(in the rows, 128 means zero)
The rows of R fall into several groups, which share some directions, and each row is roughly a mix of its group's hidden directions, except some rows that fit no group.
R, 140 rows:
[[ 63  89 121 124 124 147 108 115  99 156  93 153  96]
 [133 151 117 137  92 149 103 192 156 147 140 177 146]
 [133  77 133 133 124 105 121 157 190 154 125  82 105]
 [ 78 103 128 158 100 123  97 153  93 139 127  91 174]
 [119 154 138 115 104 157 152 137 120 127 101 100 209]
 [100 155 156  96 119 134 144 116 167 151 114 198 113]
 [134  93 150 109  72 117  85 152 159 120 116  97  91]
 [152 114 162 151 186 115 181 155 122 137 132  89 118]
 [130 171 189 124  94 102 118 140 108  73 140 123 122]
 [170  92 103 100  89 136 133 158 163 121 111 146 178]
 [167 138 122  93 112 102 146 173  87 141  77 139 106]
 [123 174 178 157 134 157 139 112 130 115 183  92 118]
 [147  99 136 124 110  96 132 102 182 107 123  76  85]
 [ 97 109  88 117 126 100 155 147 111 191 145 133  86]
 [127 125 180 159 111  88 100 123 151 104 114  97 180]
 [112 133 172 165 107 145  88 169 126 154 106 178 122]
 [ 93 120 107 171 173 133 116 110  61 111 123 139 111]
 [133 104  97 106 172 177 126 134 125  80 162 165 128]
 [173 117 145 114 102 116 129 162 149 145 162 125  59]
 [114 142 160 161 164 147 112  93 153  83 130 102 175]
 [165 177  89 138 102 122 114 180 161 153 146 131 142]
 [112 128 108 121  99 146 116 175  55 161 141 141 148]
 [179 135 153  97 116 107 105 146 118  88 147  73 106]
 [ 93 144 112  87  76 147 131 104 163 172 147 114 150]
 [164 118 152 152 100 134  76 133 169  92 163 158 116]
 [ 88 115 115  91 141 113 160 106  89 128  91 117 184]
 [ 87 105  87 147 103 121 177 100 107 143 136 170 103]
 [121  98 147 121  98  96 172 130  88 128  94  73 111]
 [148 115 149  94 110 138 134 157 128 147 181 115  61]
 [128 172 132 138 158 137 125 128 111 135  54 166 160]
 [133  64  95 109  92  86 135 136 168 129 103 127 148]
 [147  84 127 100 149 107 165  96 174 144 125  77 131]
 [149  94 136 117 134 160 111 176 188 171 111 125 137]
 [155  97 137  79 132 119 100 162 158 158 158 165  95]
 [172 144 114 149 149 187  93 130 146 118  98 139 172]
 [140 140 172  75  94 117 137 131 131  94 156 104  79]
 [ 81 116 137 144 147 148 130 142  66 121 152 136  72]
 [163 141 111 109 166 190 168  96 122 108 122 109 108]
 [127 158 125 107 146 102  72 185 133 166 130 113  98]
 [ 95 121 157 121 103  56 171 151 139 108 146 116 124]
 [158 183 141 125 137 143  96 185  91 119 130 152 153]
 [ 77 107 123 134 143  74 154  90 162 123 137 167 118]
 [ 78 137 112 139 146 107 103 117 150 131 173 187 102]
 [ 98 104  89 108 123 131 127 110 104 143 170 148  60]
 [168 176 153 150  79 120 141 106  80 107 143 141 129]
 [168 130 116 113  87 165 137 153 121 102 126 197 134]
 [189 137  93  82 137 175 143 104 124 143 131 103 116]
 [109  99 118 106  95 174 133 164 155 114  81 109 166]
 [144 182  99  96 144 129  89  96 144  96 160 158 142]
 [126 102 153 116  95  43 152 147 143 134 127 114 118]
 [157 133 150 182 136  83 119 120 167 144 167  95 108]
 [ 86 113 138 161 145 138  63 167 164 105 116 127 130]
 [140 112 104 123  98 105 150 161 146 143 140 109 207]
 [ 72 123 151 113 116 111 109 101  66 131 133 141  85]
 [156 125  94 120 200 142  99  98 155 115 157 112 120]
 [131 118 125 140 147 134 136 141 125 145  36 156 158]
 [ 84 145 105 127 138  98 109  87 155 108 174 160 163]
 [184 137 104 120 130 139 129  98 173 110 161  73 127]
 [166 150  96 110 129 101 145  74 184 131 105 136 148]
 [ 78 165 115 142 144 106 139 110  90 135 178 165 106]
 [160 155 141 108  72  87 146 153 127 121 143  74 128]
 [116 146 123 103  73  65 169 130 126 144 151 123  99]
 [157 158 130 128 126 110 103 117 196  92  82 120 111]
 [138 122 138 120 138 137  75 112 173 120 140  88  65]
 [110 110 138 181 120 179 121 121 143 149 143 186 154]
 [105 115 111 188 115  92 105 141 127 131  98 175  89]
 [124 101  82 123 154 155  70  88 143 129 147 108  96]
 [164 157 125  81 144 142 120  84 102 142 168 119  84]
 [132 119 100 140  92  98 152 159 118 176 153 139  70]
 [195 142  89 117 150 144 136 111 177 101 109 132 145]
 [163 135  98 132  94  88 132  98 197 139 121 127 105]
 [183 102 122  86 138 132 106 155 109 102  96 144  82]
 [138  98 159 147 105 217 126 143 125 133 131 136 117]
 [143 137 170 165 117 142 154 120  80 115 110  70 104]
 [129  92 160 155 136 120  88 137 195 107 125  95 144]
 [127 141 138 174 144 102 122 131  87 118 186 119  77]
 [119 102  94 136 161 175  81 113 130 133  87 171 122]
 [137 157 110  87  86  93 137 147  84 146 152 123  83]
 [ 74 113  91 137 134 143 173  98  99 127 114 108  82]
 [ 98 165 186 148 132 105 125  96 125  91 143 117  84]
 [159 128 149 169 113  69 114 172 165 110 135 103 134]
 [138 185 106 111  83 166  93 131 113 133 129 144 172]
 [100 142 115  95  94  75 146 110  64 117 125 123 117]
 [129 141 155  92 166 164 121  83  98 146 133  74 138]
 [102 134 143 134 167 156 128 128  50 121 168 113 118]
 [135 113 153 125 167 113 140 140 124  92 211 125 116]
 [130 127  91 105 162  77 152 102 117 118 179 136  90]
 [113  99 127 189 124 110 147 100 192 111 112 111 117]
 [139 113 156 132 108  57  90 128 173 122 140  95 125]
 [181 116  95 106 117 126 118 134 190 118 122 101 171]
 [110 111 193 157 148 143 104 155 134  86 139  98 157]
 [ 93  99 107 141 149 139 135  98 123 164 172 113  68]
 [125 112 112 133 166  66 172 111 171 137 149 100 134]
 [100  77  92 124 171 136 160 122 165 172 138 134 123]
 [ 99  93 119  90 107  97 170  98 108 140 113  86  94]
 [120 150 139 129 174 132 110 140  56 135 110 137  79]
 [155 149 118  84 121  98  97 163  92 142 176 145  99]
 [110  97 101 101  96  89 155 167  93 152 136 170 133]
 [120  82 149 148 142  84 166 114 171 123 137  84 103]
 [154 121 120 140 166 124 118 112 165  72 168  82 147]
 [144 133  87 106 110 133 120 155 120 146  85 166 191]
 [138 140 124 102 114 182 185 148  87 115  94 102 129]
 [166 111 150 104 105 122 131 164 172 115 175  84 108]
 [ 64 111 173 116 116 115 144 128 110 142 133 147  71]
 [116 119 137 207 150 114 111 115 180 116 148 116 114]
 [144 151 143 160  69 143 139 174 119 134  99  99 167]
 [148 185 161 142 176 167 132 121 112 118 168 111 112]
 [144 136  82 114 138  91 102  87 174 129  87  95 126]
 [147  79  84  96 102 100 124 125 157 138  77 136 105]
 [ 96 110  92 126 115 158 150 110 127 185 129 154  75]
 [118 127 100 107 175 154  77 139 151 122 154 136  72]
 [128 170 158 123 145 141  90 135  87  83 183 132 126]
 [105 105 123 155 108 138 114 110 153  59 110 105  80]
 [133 124 135 124 168  97 121  98 153  93 187  97  91]
 [ 66 156 118  97 133 129 160 123 150 113 128 171 174]
 [113 140 140 136 123  92 144 167  82 119 116 137 200]
 [152 115  97 169  87 151  80 121 126 161 125  82 117]
 [120 159 107 128 158 157  97  98 118 132 200 108 105]
 [129 147 149 165 143 143 138  72  86  95 170 138 155]
 [103 138 104 121 115  71 156 128  86 153 144 177 154]
 [ 61 123 132 117 141 165  82 134 135 135  77 115 127]
 [144 121 149 172 118 186  87 162 154 148 149 151 113]
 [ 79 139 161 162 154 136 132 134 103 115 180 149 169]
 [131  97 120  92 164 168 133 124  82 119 186 110 114]
 [109  90 126 124  80  66 156 121 173 123 111 127 140]
 [138  91 102 109  81  99 144 130 160 145  63 137 126]
 [124 111 143 163 117 111 135 166 160  77  80 117 168]
 [138  94 162 136 137 100 164 162  97 137 116  89  75]
 [144 138 106  89 179 126 125 154 168 134  93  81 103]
 [109 105 130 171 109  96 149 159 119  86  77 103 152]
 [134 118 131 159 109 145  92 125 189  88 114 122  77]
 [ 83 159 149 152 155  92 139 132  91 127 184 112 146]
 [129  87 119 126 104 164 107 125 178  99 126 190 132]
 [108 141  94 117 147  93 151  76 107 138  84 153 167]
 [182 161 156 123 130 167 100 143 104  79 147 140 148]
 [136 110 149 154 138 101 106 121 126 132 170 125  46]
 [148 182 146 108 128 100 119 124  79 183 153 136 145]
 [138 167 111 129 180 181  80  93 126 118 139 140 121]
 [122  87  80 140 169 150 154 106 160 180 123 131 124]
 [108 165 151 106  72 104 171 161 119 159 125 147 152]]

Here is one row from each group, named. Which group is each of the other rows in?
[164 148  82  93 133 149  97 114 127 141  72 151 100]  G
[ 90  92 154 124 131  84 153 114  76 135 101 118  90]  K
[133 153 167 197 105 113  86 136 149  99 125 106 120]  M

[ 69 153 130 167 100 157 129  84 144 162 108 141 143]  G
[155 172 173 131 125 160 117 143  95 105 167  92 100]  G
[169 128  99 139 157 149  67 119 165 135 169 146 115]  K
[136 117 141 156  95 130 104 183 167 115 173 115  89]  K
[130 124 124 159 172 160 127  90 164 140 163  73 116]  G
[147  77 122  90 111  98 131 133 140 102 160 134  67]  G
[142 123 127 154 109  93 164  90 149 109 100 101  67]  K
[171 142 146 133  98  61 143 170 114 113 133 107 153]  M
[148  98  82 134 132  73 109  86 124 152  85 122 146]  K
[121 117 137 165 161 179 159 144 108 177  86 135 137]  G
[174  95  86  95 140 165 126 133 161 105 100 100 149]  K
